Each row is a point on a hilly landscape, with its height.
Kirug: [ 29  18   7 -13 -17  14  -2 -27]  height 1.38
vug: [  5   3  -6 -18 -18 -10  -2 -21]  height 1.32
Badiv: [-11  -6 -16  -8 -10 -16  -3 -15]  height 0.63
Das: [-24 -21  -7  17  11 -18 -12  26]  height 1.61
gupat: [ 29  17   7 -13 -16  16  -2 -25]  height 1.37
Bog: [ 25  17   6 -11 -13  19   1 -25]  height 1.52
fafov: [ -6  -4 -18  -9 -19 -19  -3 -17]  height 0.80
por: [-20 -16  -2  12  15 -18  -2  28]  height 1.17
bori: [ -2 -14 -23  -2 -20 -24 -15 -14]  height 1.60
buki: [ 6 13 28  5 17 29 17  9]  height 1.33
rotuz: [ 25  11  14  -7  -4  25  11 -19]  height 1.70
vepe: [-15 -19  -7  14  22  -9  -8  34]  height 1.79
mov: [ 21   7  13  -3  -1  26  12 -18]  height 1.67
paruv: [  4 -10 -23  -5 -28 -28 -11 -13]  height 1.74
vud: [ 2 17 29  6 19 28 15 15]  height 1.71
saz: [  4   0 -12 -17 -29 -23  -3 -18]  height 1.39
nogit: [10  5 24  3 11 30 20  2]  height 1.31
Tid: [  3  -1 -17 -13 -31 -26  -3 -15]  height 1.58
zodi: [  6   6   0 -13  -6   5   3 -21]  height 1.43
Zise: [-18 -12 -22  10  -1 -19 -25  -5]  height 1.70
seb: [ 29  18   6 -12 -16  16  -1 -24]  height 1.39
sol: [-14 -19  -4  14  19 -12  -9  33]  height 1.77
sorap: [ -8 -18 -23   7  -9 -23 -24 -10]  height 1.76
kov: [ 2  9 11 14 24 19  9 24]  height 1.58
Nuz: [ 2 12 18 11 23 26  8 22]  height 1.68
kapo: [-13  -3   4   6  18  -3   7  24]  height 0.85
fizef: [ -5 -17 -24   3 -13 -24 -20 -12]  height 1.70
gufa: [  5 -14 -24  -2 -25 -28 -17 -13]  height 1.76
mok: [  8   2 -10 -17 -31 -23  -3 -18]  height 1.70
zud: [  4   2  -4 -16 -10  -1   0 -19]  height 1.32
mur: [ 20  12   6 -12 -11  14   1 -22]  height 1.54
Puzam: [-15 -15 -22   8  -2 -22 -24  -5]  height 1.75
Kobed: [ -2  -2 -14 -15 -20 -17  -3 -19]  height 1.01
kadup: [-8 -5  0 13 22  1  2 29]  height 1.52
Rur: [ 24  15   5 -14 -13  12  -1 -24]  height 1.43
toz: [-1  6  7 12 21 13  8 26]  height 1.39
gamup: [-2  9 14  8 17 15 13 17]  height 1.11
tavel: [18  0 23  0  7 31 24 -8]  height 1.65
difas: [-22 -11 -20  12   2 -21 -27   1]  height 1.71
turag: [ 0  0  1 18 26 10  4 27]  height 1.69
bimi: [ -6 -11  -5  16  23  -2  -4  31]  height 1.78
zap: [-11 -17 -23   9  -6 -22 -25  -7]  height 1.76
karo: [ -3 -14 -24   0 -19 -24 -15 -12]  height 1.58
Dem: [-10   1   5   9  19   2   9  24]  height 0.96
kozu: [-20 -11 -20   6  -2 -21 -19  -4]  height 1.14
Tubig: [  9   6  -1 -16 -10   2  -1 -23]  height 1.44
ges: [ -3   2  -1  -9   1   3   7 -12]  height 1.24
Fanim: [ -7 -17 -24   5 -11 -23 -23  -9]  height 1.77
kared: [ -6  -4 -12 -12  -9 -11  -1 -17]  height 0.89
Vonu: [  3  -4 -22 -10 -31 -27  -8 -15]  height 1.63
dil: [ 1 13 22 10 21 28 10 21]  height 1.70
Buna: [ 22   9  15  -5  -2  26  13 -17]  height 1.69
tofi: [ 2 13 19  9 22 25 10 21]  height 1.56
pez: [-16  -5  -5  -2   7 -11   4   6]  height 0.73
Lugu: [  7   6   1 -12  -6   9   4 -20]  height 1.46
fef: [ 2 17 30  6 19 29 14 14]  height 0.95
rigeb: [ -8 -17 -24   5 -12 -21 -21 -11]  height 1.68
Bebo: [11  5 22  3 10 30 20 -1]  height 1.35
Sepon: [ 28  18   9 -11 -12  19  -1 -25]  height 1.47
kimok: [ 3  9 10 14 24 22  7 23]  height 1.74
Pivi: [-23  -8  -9   5   7 -16  -6  11]  height 0.70
bidem: [-4  6 10  7 17 10 13 19]  height 0.99
vereg: [-19  -7  -5   1   6 -13  -1   9]  height 0.61
fofut: [ 17   7   8 -25 -24  -7  -7 -23]  height 1.68
kot: [-19  -7  -7  -1   5 -14  -1   5]  height 0.61
viz: [ 27  16   7 -17 -18  10  -4 -25]  height 1.33
vame: [ -1  -1 -12 -16 -17 -17  -3 -18]  height 1.00
muz: [ 18   8   6 -23 -24  -6  -8 -22]  height 1.66
dubok: [-12 -16  -5  14  23  -6  -5  31]  height 1.77
nali: [16  3 19  0  6 29 20 -9]  height 1.58
ruva: [  0 -12 -23  -3 -20 -25 -13 -14]  height 1.58
Mumo: [ -7 -14 -22   2 -13 -22 -16 -12]  height 1.49
Legof: [ 32  19   8 -10 -13  20  -1 -25]  height 1.58
dufo: [ 17   8  11  -4  -2  26  12 -16]  height 1.65
Mebik: [ -8 -10 -22  -5 -17 -23  -7 -16]  height 0.85
viko: [ 2 15 27  6 19 28 14 14]  height 0.80
Muba: [-6 -4 -2 16 24  1 -1 29]  height 1.69
gateg: [ 2 16 24  8 19 27 13 19]  height 1.42
mebe: [ 6 12 27  4 16 29 18  9]  height 0.92
kubi: [ 17   9   5 -24 -23  -6  -7 -23]  height 1.51
buz: [-23  -9 -10   5   6 -18  -6  11]  height 0.69
gukup: [-21 -22  -4  14  13 -18  -7  30]  height 1.55
geme: [  6   1  -7 -19 -20 -13  -2 -19]  height 1.30
zigu: [  5  -1 -14 -16 -31 -24  -3 -18]  height 1.59
niro: [  4  -2 -17 -13 -32 -26  -3 -15]  height 1.56
Fon: [-21 -11 -21  12   4 -21 -28   0]  height 1.75
rase: [ -8 -10  -3  14  24  -3  -2  32]  height 1.70
pevot: [-14  -3   4   3  14  -6   8  20]  height 0.74
kesig: [-22 -23  -8  18  14 -18 -10  34]  height 1.74
zos: [  7   1  -9 -18 -25 -17  -4 -19]  height 1.45
gozub: [-20 -19  -4  13  15 -17  -5  30]  height 1.38
nas: [  2  -3 -17 -15 -26 -23  -3 -16]  height 1.18
dodol: [-24 -20 -11  17  10 -19 -16  23]  height 1.70
Kof: [ 25  17   7 -15 -17  14  -3 -24]  height 1.37
Dore: [  5   0 -12 -16 -33 -24  -2 -17]  height 1.74
doleb: [-24  -9 -19  13   6 -21 -28   4]  height 1.70
Legir: [ 15   6  14  -1   3  26  16 -12]  height 1.61
banik: [-1 13 17 10 20 22 13 19]  height 1.33
Laben: [ 10   6   3 -12  -6   9   3 -20]  height 1.48
fifug: [  6  -9 -22  -6 -29 -29 -12 -14]  height 1.76
Zano: [  2  -2 -17 -13 -29 -23  -4 -15]  height 1.28
zesir: [16  1 22  0  6 31 22 -7]  height 1.61
rar: [ -1  -5 -21  -9 -26 -27  -5 -14]  height 1.34
topu: [14  2 24  2 10 31 25 -4]  height 1.53
gel: [14  2 23  1  8 30 23 -5]  height 1.54
vemir: [-13  -2   4   2  14  -1  11  14]  height 0.81
moti: [ 30  18  11  -9 -12  20   2 -25]  height 1.64
tinum: [-15 -18  -5  13  19 -12  -8  33]  height 1.71
zolov: [ 0 18 29  7 19 28 14 18]  height 1.28
Soti: [-20 -11 -20  10   1 -21 -25  -1]  height 1.58
Marif: [ -9  -4 -11 -11  -7 -13  -1 -16]  height 0.85
Lum: [ 0 10 12 12 22 20 11 22]  height 1.43
zuf: [  5   2   6  -4   3  17  11 -11]  height 1.44
pafi: [ 2  6  7 17 27 15  7 27]  height 1.70
gukon: [ 3 15 29  5 18 30 15 11]  height 0.72
Tuder: [-9 -9  0 15 22 -3  0 30]  height 1.65
lura: [ 2  0  0 19 26 11  3 29]  height 1.75
zudit: [ -4   0 -10 -15  -9  -9   0 -18]  height 1.02
vota: [ 2 16 28  7 19 28 16 13]  height 0.78
Gez: [  0 -19 -24   1 -17 -26 -22 -11]  height 1.77
vago: [  5  -1 -11 -17 -28 -21  -3 -18]  height 1.47
zab: [ -6 -15 -23   2 -15 -24 -15 -12]  height 1.42
ditan: [ 3 14 25  7 18 29 16 11]  height 1.03
dup: [-12 -15 -23   7  -8 -22 -19  -9]  height 1.56
Gusod: [ 28  16   6 -12 -17  15  -2 -25]  height 1.38
zusa: [ 5 10 26  6 15 30 18  8]  height 0.99
Duk: [ -9 -13 -24   0 -13 -23 -13 -12]  height 1.14
Sevas: [ 1 15 24  8 19 28 12 18]  height 1.31
Kuvuv: [ 7 10 23  5 15 29 18  7]  height 1.21
lag: [-19  -6 -18  -1  -3 -18  -9  -9]  height 0.30
mokir: [ 2 16 22 10 20 26 14 17]  height 1.28
tusi: [  1  -3 -15 -15 -21 -18  -3 -18]  height 1.00
Vofim: [ 22  11  11 -23 -22   1  -6 -24]  height 1.81
vofef: [ 3 17 30  7 19 28 14 15]  height 1.53
Pimur: [ -9  -4 -16  -9 -10 -15  -2 -16]  height 0.70
beva: [-18  -8 -19   0  -6 -18  -8  -9]  height 0.29
Rulif: [ 20   8   8 -25 -24  -4  -7 -23]  height 1.78
zedo: [  3  -5 -21 -10 -30 -27  -7 -15]  height 1.64
zesim: [ 2 17 29  7 17 30 16 13]  height 0.76
vopu: [ 0 17 27  5 19 29 13 16]  height 1.02
Vub: [-20 -17  -3  13  13 -17  -4  29]  height 1.27
Kat: [ 2  6  6 16 25 19  6 26]  height 1.71
los: [  5   0 -12 -16 -30 -25  -4 -18]  height 1.68
tiges: [ 2 16 24  7 20 27 11 19]  height 1.40
Par: [ 3 16 30  6 18 29 15 12]  height 0.78
pon: [  1 -19 -25   3 -17 -24 -23 -10]  height 1.80
fafi: [  4  -2 -21 -11 -31 -28  -5 -15]  height 1.69
sog: [-16  -6 -11  -5  -1 -13   0  -6]  height 0.63
tili: [-24  -9 -18  11   4 -21 -26   5]  height 1.58
kibis: [ 2 16 26  8 20 29 13 17]  height 1.17
zuve: [-24  -7  -9   5   6 -18  -6  11]  height 0.66
kis: [ -4  -3 -13 -13 -14 -14  -3 -19]  height 0.91
Nunud: [-3  7 11  7 17 12 15 18]  height 1.01
lup: [-14  -7 -17  -6 -10 -16  -4 -13]  height 0.46
Tevu: [ 1 13 18 11 21 26 10 21]  height 1.68
ket: [-11 -12  -2  13  23  -7  -2  31]  height 1.63
Dasu: [ 6  8 20  5 13 27 18  6]  height 1.33
napap: [18  1 22  0  7 31 24 -7]  height 1.61
sugu: [13  6 13 -3  2 25 15 -9]  height 1.56
Tik: [-15 -19  -6  14  21 -10  -8  34]  height 1.77
Bepu: [ 1 14 26  7 19 28 13 15]  height 1.15
Fene: [-19  -9 -18   2  -3 -21 -11  -7]  height 0.34
didu: [  4  -2 -15 -15 -28 -24  -2 -16]  height 1.43
bolu: [  5 -16 -24   0 -23 -26 -19 -11]  height 1.78
meku: [-18 -25  -7  17  16 -15 -11  36]  height 1.79
ren: [ 6  4 13  1 11 21 17  1]  height 1.38
Fanu: [-15  -6   2   1  11  -8   8  18]  height 0.70
veziv: [ 5 15 30  7 19 28 15 14]  height 1.08
Follow the land downhill from each row below. Which row is at the bottom of its valley?
buki  drains to gukon
geme  drains to beva
Laben  drains to beva
Kof  drains to viz
Rur  drains to viz
vug  drains to beva
ditan  drains to gukon
Par  drains to gukon
mur  drains to viz
